(in the rows, 128 means zero)
Each named turn below is shown by a few rows before and after it. Which turns, in which order, take the first row of each later pair to the second? The first pair is answered.
turn kep:
[149 156 125  86  96 121 148 192 170 119 146 114  97 128] -> [133 185  99 142 124 138 142 174 137  91 161  87  95 116]
[112 134 110  74 114 124 120 152 155 104 149  83  87 112] -> [113 144 100 128 147 125 120 135 144 105 160  80  68 110]
[154 127 121 127 142 151 121 101 131 152 116 135 148 103] -> [152 121 123 120 137 148 124 107 135 150 117 132 153 102]
turn vagef:
[167 139  99  98  95 141 106 136 133  76 122 104 185 120] -> [160 112 132  65  85 118 128 175 166 116 128 121 129 147]
[138 119 132 142 167 160 130 138 137 139 119 112  71 159] -> [126 117 131 154 171 169 122 115 121 150 104 123  92 155]
[111 122 112 118 121 124 147 110 132 165 132 143 128 148] -> [111 138  95 130 127 132 140  99 118 144 136 134 155 135]
[184 146 109 129 130  88 130 100 131  84 105 124 167 113] -> [194 129 124 101 122  72 144 137 158 103 115 123 124 131]
turn dorom:
[148 113 113 102 108 110 133 153 154 120 133 111 108 140] -> [135 118 121 100 108 110 136 152 149 128 129 118 100 142]
[142 152 108 129 126 137 115 151 123  90 144 104 144 105] -> [ 85 139 135 126 130 132 136 155 109 144 132 134  96 129]
[104 136 181 110 120 122 132 157 125 139 164 152 122 139] -> [165 127 169 138 138 117 110 134 151 130 176 145 130 136]
Pairs:
(2 to 3 turns a pair)
[138  97 163  80 111  96 147 160 165 177 120 153  99 152] -> [ 96 118 164  71  90 127 133 129 124 167  88 163 165 125] -> dorom then dorom then vagef
[137 112 127 166 132 138 115  76 125 129 107 147 175 126] -> [133 134 100 118 102 140 135 146 126  73 133  92 165 130] -> dorom then vagef
[144 120 125 140 133 143 105  89 122 138 104 160 172 108] -> [ 98 152 115  91 106 150 142 163 106 100 126 110 145 111] -> vagef then kep then dorom
[132 101 125 111 106 114 122 134 145 140 111 141 146 136] -> [131 122 105 152 131 115 129 142 130 111 143 111 117 135] -> kep then vagef then kep
[136 147 123 128 123 145 130 101 118 113 120 145 166 121] -> [111 139 136 106 124 131 159 141 123 132 133 144 105 144] -> vagef then dorom
[124 138 109  90 110 120 148 198 118  93 157  91 102 151] -> [ 63 138 138 136 125 144 124 102  74 147  97 158 159 131] -> vagef then vagef
[128 146 132  96 104 138 127 149 141 108 150 104 139 129] -> [116 150 140  91 104 139 136 150 141 115 144 111 133 133] -> dorom then dorom then dorom
[111 109 108 107 122 114 132 137 113  87 143 102 169 109] -> [127  97 109 156 166  96 130 126 128 122 165 116 103 127] -> kep then vagef
[208 124 115 167 158 118  95  91 159 130 137 145 159 112] -> [ 97 114 163 150 154 115 138 108 130 206 118 180  92 139] -> dorom then dorom
[103  87 178 118 130 103 135 123 141 212  91 200 119 135] -> [ 31 146 153  87  95 144 149 147  76 137 100 147 172 114] -> dorom then kep then dorom
[158 127 124 192 158 122  89  69 127 154 119 151 138 102] -> [111 165 104 169 128 152 100  87  84 105 117 116 175  84] -> kep then dorom then kep
[148 137 116 186 165 134 108 105 132 129 147 142 106 128] -> [ 75 146 130 156 150 145 132 122 101 147 135 145  90 135] -> dorom then dorom
[137 130 127 161 139 119 146 126 127 151 128 134 104 139] -> [119 127 131 120 108 127 144 124 120 149 104 142 156 133] -> kep then vagef
[ 73 120 159 100 102 116 143 135 123 159 104 144 122 129] -> [176 110 129 156 140 112  99  90 155 134 121 140 145 115] -> dorom then vagef
[161 134 143 114 135 140 133 169 118 110 120  91 161 102] -> [137 132 156 131 142 145 125 136  96 136  99 116 180  97] -> vagef then vagef then vagef
[ 94 124 134 143 141 125 134 129 127 138 124 126 124 130] -> [137 111 130 116 126 117 130 144 155 118 131 114 138 129] -> dorom then vagef then kep
[160 119 126 147 121 125 100 101 153 135 127 135 151 133] -> [133 113 146 142 120 122 107 103 152 162 119 149 129 142] -> kep then dorom then dorom
[ 85 162 120  84 100 139 159 179 106  99 137  89 111 133] -> [188 104 136 164 163 107 118 113 169 160 134 141  88 141] -> vagef then dorom
[150 134 140  83  73 133 144 207 114  79 118 121 194 142] -> [ 93 171 120 192 140 155 143 154  51  75 136 111 166 131] -> vagef then kep
[121 124 108 125 146 103 149 171 153 135 178 103  60 154] -> [107 133 103 102 129 114 151 183 139 113 176  89  82 146] -> dorom then dorom
[ 98 172  98 153 132 143 129 131 110 102 142 102 137 123] -> [110 121 146 106 112 113 139 141 149 173 120 147 105 150] -> dorom then kep
[ 97 118 155  71 101 117 157 187 127 159 130 135  76 160] -> [177  90 159 149 148 111 107  91 148 193 114 177 113 144] -> dorom then vagef
[167  92 145 116 127 103 141 134 160 162 127 144  92 139] -> [168  93 138  79 101 111 129 135 159 140 109 140 141 124] -> dorom then vagef then dorom
[140 121 144 103 123 139 121 111 116 126 101 140 189 137] -> [ 89 127 152 126 144 144 135 106  97 156 106 145 143 150] -> dorom then vagef then dorom
[121 142 128 168 133 129 116  96 114 129 119 128 198 103] -> [181 130 116 169 151 100 127 142 162 125 159 105 125 128] -> vagef then kep
[105 142 128 122 101 106  98 118 126 128  83 126 167 106] -> [134 151 108 181 146 101  99 120 132 116 119 106 113 117] -> vagef then kep
[ 60 136 117 119 117 111 162 130  86 168 139 141  74 130] -> [135 134  89 193 160 119 122  67  98 146 152 146 112 114] -> vagef then dorom
[117 117 140  70  83 125 144 156 135 138 110 130 145 134] -> [128 155  98 149 130 139 138 147 111  85 152  82 125 126] -> vagef then kep then vagef
[156 151 122 148 113 133  89  87 112  88 111 112 184 106] -> [202 129 126 127 120  99 115 143 165 106 149 103  95 142] -> vagef then kep then kep
[178 101 131  91 101 119 100 113 171 122 114 111 174 142] -> [ 71 161 116 158 137 147 116 107  86 104 128  87 149 135] -> dorom then kep
[139 112 147 107 101 120 123 131 150 151 116 153 123 131] -> [148 115 142 107 101 130 111 120 141 139 116 149 153 121] -> dorom then vagef
[ 95 132 131 104 105 130 149 145 117 135 135 131 113 149] -> [173 123 115 146 136 126 123 120 139 118 150 124 118 143] -> kep then kep then dorom
[194 113 111 125 156 112 123 152 163 151 144 114  89 140] -> [110 115 147  61 113 120 138 169 137 177 109 138 107 141] -> dorom then vagef
